In the data rows, the value 128 means zero.
In each game, the first row plays the second. By how much does the first row win? 10 means about a draw, 20 a big win and 0 a big loss. Wins can go round in a circle. Each row has two weighted sums of its numbers, A and B, taken from their middle values. A row wins by its A times the other's B, less its B times the other's A.
[97, 62, 245, 133, 100, 121, 141, 124, 153, 124, 182, 100, 150, 26, 144, 147]
[100, 200, 110, 115, 109, 111, 147, 130, 106, 129, 127, 248, 125, 132, 156, 178]: 13
[102, 67, 115, 126, 113, 169, 144, 133, 119, 132, 129, 110, 121, 134, 143, 152]
[150, 148, 111, 81, 102, 105, 95, 104, 95, 128, 120, 156, 186, 130, 208, 165]: 10
[141, 115, 121, 109, 164, 131, 131, 132, 107, 138, 124, 113, 112, 137, 115, 104]
[123, 136, 113, 129, 127, 103, 139, 137, 119, 131, 126, 84, 101, 144, 119, 144]: 10
[109, 171, 110, 111, 112, 111, 134, 129, 108, 134, 121, 149, 143, 156, 171, 155]
[105, 81, 149, 112, 121, 164, 145, 119, 122, 128, 128, 107, 134, 105, 134, 145]: 11
[102, 165, 121, 212, 110, 135, 146, 212, 148, 139, 106, 165, 120, 148, 124, 145]
[130, 123, 110, 132, 141, 121, 136, 134, 118, 138, 125, 122, 100, 131, 114, 126]: 10
[97, 102, 252, 125, 101, 88, 137, 128, 132, 132, 156, 144, 146, 0, 150, 155]
[103, 133, 162, 116, 110, 101, 145, 121, 107, 124, 132, 145, 119, 67, 135, 156]: 11
[140, 149, 117, 123, 91, 100, 120, 141, 86, 141, 133, 164, 85, 122, 151, 199]
[110, 101, 111, 120, 119, 138, 146, 140, 108, 141, 122, 112, 106, 136, 131, 150]: 10
[125, 108, 117, 116, 151, 137, 142, 128, 105, 130, 124, 118, 110, 130, 123, 123]
[109, 100, 112, 125, 122, 140, 144, 141, 112, 138, 124, 124, 102, 129, 125, 141]: 10
[120, 124, 139, 127, 153, 131, 162, 94, 142, 114, 129, 123, 104, 124, 92, 139]
[117, 106, 117, 111, 129, 143, 142, 131, 108, 136, 127, 97, 125, 143, 137, 132]: 10
[111, 163, 107, 102, 112, 123, 133, 123, 112, 133, 121, 130, 149, 160, 169, 144]
[106, 175, 121, 115, 108, 142, 139, 109, 155, 120, 125, 153, 181, 176, 147, 134]: 4
[99, 77, 176, 126, 112, 148, 143, 104, 139, 118, 153, 88, 133, 90, 126, 147]
[100, 40, 207, 121, 103, 197, 138, 120, 142, 119, 137, 78, 153, 74, 146, 144]: 12
[146, 144, 112, 118, 0, 103, 13, 136, 90, 139, 131, 152, 80, 124, 146, 190]
[141, 142, 115, 135, 127, 101, 129, 143, 120, 137, 131, 150, 102, 123, 111, 138]: 5
[119, 141, 111, 129, 127, 109, 139, 147, 124, 136, 123, 87, 113, 145, 115, 139]
[102, 137, 108, 107, 108, 49, 153, 119, 100, 124, 169, 148, 111, 105, 139, 160]: 10
[118, 126, 138, 122, 145, 113, 153, 132, 88, 136, 125, 142, 76, 99, 96, 139]
[101, 45, 206, 125, 106, 188, 144, 117, 136, 120, 139, 78, 149, 59, 143, 147]: 12
[104, 157, 100, 195, 110, 119, 148, 240, 136, 171, 95, 167, 121, 144, 119, 145]
[151, 126, 114, 115, 158, 116, 114, 134, 102, 136, 128, 113, 115, 143, 134, 107]: 6
[161, 145, 120, 165, 187, 116, 125, 93, 202, 92, 120, 154, 130, 131, 62, 54]
[98, 137, 162, 128, 112, 103, 152, 138, 115, 135, 130, 149, 108, 76, 131, 154]: 11
[105, 94, 162, 105, 114, 142, 147, 128, 111, 131, 128, 126, 125, 81, 133, 147]
[109, 101, 110, 130, 120, 146, 151, 139, 115, 138, 130, 136, 103, 123, 112, 145]: 10
[95, 0, 255, 150, 101, 212, 137, 129, 159, 127, 255, 0, 148, 0, 135, 145]
[110, 159, 129, 175, 124, 135, 149, 116, 185, 104, 121, 159, 127, 147, 107, 126]: 4
[170, 145, 108, 112, 152, 114, 86, 122, 96, 132, 120, 133, 133, 138, 156, 106]
[108, 160, 117, 106, 120, 129, 132, 112, 126, 121, 122, 138, 162, 160, 162, 136]: 8
[126, 139, 111, 103, 139, 130, 125, 123, 115, 128, 126, 126, 152, 150, 138, 113]
[161, 143, 111, 122, 121, 107, 104, 137, 106, 142, 129, 133, 94, 135, 146, 148]: 10
[102, 95, 117, 118, 110, 161, 145, 132, 112, 130, 124, 69, 137, 162, 149, 153]
[111, 151, 113, 231, 127, 115, 135, 160, 186, 77, 95, 158, 126, 135, 111, 109]: 8
[173, 136, 112, 141, 103, 100, 62, 143, 132, 140, 127, 126, 118, 129, 112, 110]
[104, 157, 88, 163, 111, 106, 147, 213, 151, 221, 139, 162, 138, 135, 143, 160]: 7
[124, 117, 119, 113, 145, 130, 152, 134, 105, 135, 129, 143, 85, 112, 106, 131]
[97, 58, 112, 120, 105, 184, 147, 138, 118, 137, 131, 109, 131, 135, 147, 154]: 10
[110, 154, 109, 119, 117, 103, 139, 129, 104, 136, 128, 100, 116, 158, 146, 156]
[102, 164, 107, 233, 114, 127, 145, 213, 157, 110, 92, 168, 126, 139, 119, 137]: 4
[164, 149, 118, 204, 194, 116, 124, 108, 204, 81, 106, 156, 114, 129, 68, 52]
[202, 144, 121, 95, 204, 119, 85, 108, 146, 121, 124, 145, 170, 135, 96, 34]: 13
[224, 139, 114, 119, 80, 99, 0, 134, 86, 138, 121, 137, 93, 127, 131, 44]
[228, 139, 91, 171, 255, 105, 201, 203, 43, 91, 53, 149, 0, 126, 0, 0]: 2
[106, 134, 147, 140, 118, 158, 147, 106, 171, 115, 127, 124, 150, 155, 117, 136]
[140, 127, 115, 118, 142, 123, 123, 124, 110, 133, 130, 112, 115, 140, 137, 116]: 8
[98, 50, 171, 132, 105, 235, 139, 127, 153, 119, 128, 29, 158, 163, 143, 146]
[114, 110, 137, 104, 129, 150, 148, 111, 135, 124, 126, 107, 139, 133, 114, 132]: 14
[114, 127, 105, 126, 136, 110, 157, 134, 111, 137, 125, 146, 93, 115, 98, 132]
[103, 91, 111, 118, 118, 159, 150, 127, 115, 134, 123, 125, 110, 126, 132, 154]: 11
[146, 149, 123, 100, 164, 123, 117, 100, 156, 120, 123, 146, 177, 139, 117, 83]
[201, 148, 109, 103, 64, 109, 26, 127, 76, 134, 127, 162, 123, 127, 199, 172]: 12
[98, 133, 113, 132, 100, 83, 151, 131, 111, 132, 140, 147, 109, 114, 136, 157]
[112, 93, 136, 109, 128, 157, 149, 118, 118, 128, 124, 102, 131, 113, 130, 138]: 14
[98, 82, 190, 143, 101, 219, 144, 119, 166, 111, 143, 51, 150, 157, 129, 147]
[180, 127, 119, 97, 218, 122, 141, 116, 83, 129, 126, 126, 95, 123, 59, 54]: 4
[166, 154, 111, 128, 114, 99, 103, 133, 107, 141, 127, 153, 94, 136, 127, 164]
[136, 135, 107, 117, 145, 115, 121, 129, 100, 138, 127, 113, 112, 138, 141, 127]: 10
[102, 165, 128, 207, 111, 136, 142, 131, 193, 93, 111, 170, 141, 151, 116, 127]
[147, 139, 118, 100, 166, 122, 116, 115, 120, 131, 124, 131, 156, 138, 134, 81]: 5
[106, 80, 136, 113, 118, 180, 141, 121, 124, 133, 119, 77, 144, 138, 142, 145]
[119, 144, 110, 130, 117, 100, 145, 139, 117, 131, 130, 97, 106, 147, 120, 141]: 10
[149, 143, 118, 187, 192, 115, 173, 136, 126, 80, 102, 152, 56, 128, 42, 102]
[142, 159, 105, 131, 113, 101, 121, 134, 106, 140, 127, 161, 104, 134, 141, 162]: 13
[117, 163, 106, 129, 113, 104, 144, 134, 113, 137, 121, 187, 102, 128, 131, 164]
[140, 153, 117, 119, 148, 121, 108, 88, 194, 111, 118, 157, 185, 131, 127, 95]: 5
[104, 77, 114, 131, 113, 166, 152, 139, 113, 137, 125, 137, 113, 121, 124, 152]
[126, 121, 132, 107, 154, 139, 154, 99, 148, 119, 134, 124, 127, 136, 96, 121]: 9
[107, 156, 110, 119, 120, 104, 147, 135, 108, 139, 130, 98, 111, 150, 146, 161]
[146, 125, 109, 137, 152, 112, 124, 139, 108, 142, 129, 121, 101, 130, 106, 119]: 13
[103, 173, 112, 108, 114, 124, 134, 118, 123, 123, 127, 144, 162, 165, 166, 142]
[117, 155, 109, 126, 117, 107, 135, 131, 105, 135, 127, 117, 114, 149, 149, 155]: 15
[203, 134, 109, 133, 156, 105, 56, 143, 126, 140, 125, 145, 107, 122, 96, 56]
[167, 147, 116, 95, 162, 117, 96, 109, 127, 121, 125, 149, 180, 135, 146, 77]: 12
[118, 120, 109, 121, 133, 130, 140, 137, 107, 133, 126, 100, 116, 145, 133, 131]
[154, 141, 115, 145, 112, 105, 94, 140, 126, 134, 129, 146, 116, 124, 109, 119]: 8
[117, 160, 118, 122, 113, 102, 137, 130, 101, 138, 127, 155, 107, 140, 143, 166]
[194, 138, 108, 133, 127, 104, 75, 140, 121, 134, 131, 121, 101, 135, 96, 115]: 8
[129, 148, 108, 164, 167, 117, 171, 143, 116, 93, 100, 153, 74, 129, 91, 146]
[135, 135, 116, 140, 97, 110, 91, 143, 128, 146, 129, 149, 118, 120, 112, 124]: 9
[132, 119, 126, 105, 161, 138, 150, 108, 121, 133, 129, 121, 129, 135, 95, 101]
[108, 123, 148, 131, 122, 155, 148, 110, 159, 113, 133, 115, 141, 148, 106, 138]: 14
[218, 150, 112, 120, 108, 99, 41, 134, 99, 137, 122, 147, 95, 126, 143, 147]
[179, 128, 118, 103, 207, 123, 117, 125, 95, 133, 126, 122, 105, 132, 78, 51]: 11
[124, 156, 120, 110, 125, 119, 119, 85, 182, 105, 124, 161, 193, 140, 141, 114]
[140, 110, 114, 119, 155, 133, 138, 137, 103, 136, 123, 124, 90, 121, 99, 110]: 6
[147, 161, 115, 97, 130, 119, 98, 115, 113, 131, 124, 157, 164, 149, 173, 118]
[100, 88, 164, 133, 101, 58, 142, 111, 148, 140, 202, 108, 139, 46, 128, 146]: 11
[183, 145, 111, 128, 113, 104, 85, 141, 104, 138, 124, 133, 88, 132, 123, 148]
[95, 191, 154, 176, 106, 178, 135, 127, 188, 110, 126, 175, 153, 197, 128, 142]: 10
[96, 188, 185, 208, 101, 207, 135, 233, 156, 194, 175, 179, 128, 200, 128, 139]
[200, 149, 110, 89, 136, 109, 56, 114, 99, 128, 122, 151, 162, 134, 185, 114]: 5
[122, 151, 120, 102, 129, 128, 132, 117, 122, 124, 121, 130, 162, 155, 147, 115]
[131, 145, 84, 196, 170, 104, 167, 235, 122, 134, 62, 159, 77, 126, 68, 114]: 5
[115, 140, 111, 114, 129, 122, 129, 127, 108, 131, 123, 106, 136, 156, 155, 135]
[129, 120, 109, 123, 139, 123, 137, 142, 110, 136, 127, 116, 102, 138, 120, 126]: 10
[146, 136, 117, 112, 143, 118, 115, 132, 104, 134, 122, 114, 123, 144, 135, 110]
[114, 144, 132, 139, 127, 142, 150, 101, 175, 110, 127, 135, 139, 147, 103, 122]: 11
[113, 111, 136, 116, 133, 123, 155, 133, 93, 135, 127, 139, 91, 102, 118, 142]
[112, 115, 108, 132, 131, 134, 154, 141, 118, 136, 124, 145, 97, 119, 98, 137]: 10
[114, 118, 119, 106, 135, 139, 142, 123, 121, 120, 117, 101, 146, 146, 135, 125]
[230, 131, 109, 129, 230, 105, 0, 137, 114, 136, 123, 136, 70, 122, 0, 0]: 1
[167, 139, 113, 143, 123, 106, 108, 141, 112, 139, 122, 140, 90, 127, 110, 138]
[150, 147, 111, 131, 128, 101, 116, 145, 114, 139, 124, 125, 98, 136, 130, 148]: 10
[97, 73, 208, 113, 102, 141, 139, 114, 126, 127, 143, 114, 141, 45, 140, 147]
[100, 73, 111, 122, 114, 179, 147, 129, 113, 130, 123, 93, 127, 141, 146, 154]: 9
[107, 87, 125, 121, 112, 169, 149, 132, 106, 134, 130, 107, 122, 129, 147, 152]
[124, 135, 113, 133, 134, 106, 136, 136, 117, 139, 123, 103, 101, 141, 118, 141]: 10
[102, 90, 158, 119, 111, 182, 141, 109, 155, 122, 135, 77, 152, 143, 133, 139]
[112, 108, 156, 104, 127, 126, 154, 114, 85, 124, 129, 140, 110, 87, 135, 145]: 11
[120, 164, 120, 106, 120, 114, 119, 83, 182, 108, 118, 178, 199, 143, 151, 123]
[182, 149, 115, 96, 165, 118, 80, 107, 128, 123, 129, 142, 177, 139, 141, 64]: 2
[156, 153, 112, 126, 104, 105, 111, 137, 101, 134, 127, 169, 92, 124, 129, 183]
[117, 159, 126, 156, 135, 119, 132, 95, 201, 99, 116, 156, 162, 140, 111, 110]: 6
[130, 138, 112, 146, 77, 107, 86, 143, 137, 134, 129, 148, 122, 115, 113, 123]
[106, 113, 153, 134, 123, 151, 150, 104, 159, 110, 139, 109, 131, 134, 115, 139]: 6
[222, 143, 115, 84, 144, 112, 38, 115, 106, 130, 130, 149, 179, 135, 174, 85]
[155, 156, 112, 124, 121, 105, 107, 133, 101, 133, 125, 151, 103, 136, 157, 160]: 8
[165, 154, 112, 93, 94, 109, 83, 114, 89, 129, 126, 163, 160, 127, 201, 167]
[131, 136, 108, 119, 136, 115, 122, 133, 107, 131, 127, 109, 107, 145, 146, 135]: 14
[120, 142, 124, 166, 141, 128, 148, 102, 186, 101, 118, 152, 122, 144, 87, 114]
[104, 88, 170, 112, 116, 144, 146, 121, 120, 125, 126, 121, 136, 76, 141, 147]: 8
[105, 166, 118, 108, 117, 129, 135, 108, 149, 123, 120, 158, 179, 168, 155, 123]
[225, 141, 110, 126, 118, 103, 33, 141, 105, 134, 127, 138, 93, 129, 130, 129]: 4
[110, 169, 120, 153, 122, 129, 136, 94, 205, 101, 118, 167, 171, 144, 130, 118]
[101, 125, 186, 108, 106, 119, 147, 125, 114, 125, 129, 143, 122, 50, 144, 157]: 11
[101, 52, 193, 127, 102, 190, 144, 118, 141, 119, 136, 76, 154, 80, 139, 144]
[126, 107, 127, 101, 146, 137, 150, 115, 117, 129, 128, 104, 127, 128, 114, 115]: 11
[100, 97, 249, 123, 97, 144, 140, 130, 127, 130, 126, 141, 141, 1, 153, 152]
[102, 92, 163, 124, 112, 176, 144, 110, 148, 119, 127, 81, 144, 132, 126, 135]: 14
[155, 140, 127, 112, 181, 122, 130, 97, 170, 120, 123, 144, 154, 136, 78, 59]
[101, 58, 199, 124, 101, 194, 140, 117, 151, 115, 139, 54, 151, 108, 137, 144]: 8
[104, 86, 165, 114, 112, 163, 150, 122, 126, 122, 129, 95, 147, 99, 132, 147]
[137, 138, 107, 134, 138, 104, 128, 143, 122, 137, 126, 102, 108, 138, 109, 125]: 10
[101, 98, 165, 112, 108, 152, 144, 131, 117, 125, 127, 134, 122, 77, 146, 154]
[114, 136, 107, 115, 120, 111, 140, 131, 109, 139, 131, 84, 112, 159, 142, 149]: 9
[149, 120, 113, 119, 164, 123, 125, 133, 101, 133, 128, 120, 98, 133, 104, 103]
[123, 115, 114, 127, 131, 129, 143, 136, 108, 137, 123, 115, 101, 138, 134, 135]: 10
[148, 158, 110, 99, 120, 112, 95, 121, 107, 131, 130, 163, 160, 135, 185, 135]
[100, 81, 165, 116, 108, 163, 140, 124, 114, 128, 121, 130, 134, 71, 147, 154]: 12
[101, 51, 211, 123, 97, 196, 138, 125, 131, 125, 125, 101, 145, 44, 147, 151]
[131, 123, 115, 120, 138, 121, 132, 135, 104, 134, 129, 108, 111, 140, 131, 126]: 8
[112, 103, 147, 106, 127, 142, 152, 126, 106, 129, 133, 121, 117, 96, 129, 142]
[142, 158, 115, 118, 106, 100, 119, 137, 100, 137, 125, 176, 98, 125, 148, 185]: 9
[107, 117, 112, 121, 118, 132, 143, 131, 110, 140, 130, 74, 121, 156, 146, 149]
[116, 161, 107, 126, 112, 104, 135, 135, 104, 135, 121, 144, 116, 142, 157, 166]: 8
[111, 129, 142, 146, 134, 134, 156, 104, 158, 116, 135, 127, 116, 140, 103, 131]
[98, 70, 121, 118, 101, 214, 141, 125, 136, 123, 116, 0, 158, 208, 155, 153]: 9
[128, 159, 118, 133, 121, 104, 139, 138, 120, 143, 127, 179, 103, 123, 122, 158]
[107, 151, 131, 193, 125, 136, 151, 146, 154, 105, 128, 148, 108, 142, 111, 134]: 12
[220, 154, 110, 90, 131, 113, 35, 116, 100, 129, 129, 149, 168, 131, 185, 106]
[185, 139, 113, 129, 137, 107, 89, 140, 102, 135, 125, 121, 96, 134, 118, 116]: 10
[111, 138, 109, 137, 124, 107, 148, 139, 123, 137, 132, 128, 110, 129, 120, 136]
[135, 153, 109, 108, 130, 112, 117, 123, 107, 129, 122, 140, 132, 145, 169, 136]: 11
[161, 143, 116, 146, 189, 118, 124, 83, 202, 101, 119, 152, 143, 131, 73, 51]
[112, 109, 139, 109, 127, 159, 149, 115, 138, 125, 130, 97, 142, 136, 124, 127]: 12
[154, 145, 111, 101, 148, 119, 105, 120, 107, 130, 125, 143, 157, 145, 157, 99]
[162, 145, 120, 101, 179, 127, 117, 107, 151, 122, 123, 144, 168, 134, 102, 62]: 10
[103, 119, 115, 114, 112, 147, 144, 120, 122, 131, 128, 68, 147, 173, 155, 143]
[204, 148, 108, 106, 141, 111, 49, 124, 94, 138, 124, 147, 140, 133, 176, 107]: 13
[114, 175, 112, 102, 107, 108, 122, 113, 116, 124, 121, 179, 168, 145, 179, 148]
[101, 146, 151, 180, 109, 151, 147, 139, 168, 115, 140, 137, 116, 149, 124, 141]: 8
[121, 161, 117, 124, 130, 125, 127, 95, 192, 108, 124, 165, 186, 145, 131, 115]
[122, 165, 119, 108, 114, 120, 113, 84, 184, 108, 118, 163, 202, 132, 158, 126]: 10
[104, 102, 133, 116, 110, 165, 142, 111, 137, 124, 127, 75, 156, 161, 142, 134]
[101, 79, 124, 116, 112, 166, 147, 131, 110, 134, 122, 100, 131, 122, 149, 147]: 11
[102, 74, 141, 121, 107, 172, 145, 127, 111, 129, 122, 122, 128, 100, 144, 152]
[112, 116, 148, 126, 126, 143, 150, 106, 152, 118, 134, 109, 136, 130, 112, 138]: 11
[228, 145, 112, 95, 94, 109, 0, 121, 89, 136, 124, 148, 145, 127, 193, 109]
[99, 110, 112, 127, 113, 133, 149, 134, 121, 136, 127, 84, 112, 144, 139, 153]: 9
[100, 87, 182, 162, 107, 143, 146, 124, 161, 121, 167, 79, 133, 106, 134, 142]
[108, 112, 131, 113, 116, 155, 145, 120, 135, 126, 125, 84, 148, 152, 139, 135]: 9
[101, 168, 132, 197, 105, 149, 141, 137, 186, 98, 119, 168, 134, 157, 118, 131]
[105, 93, 147, 110, 111, 174, 141, 111, 130, 120, 125, 81, 144, 130, 138, 140]: 10
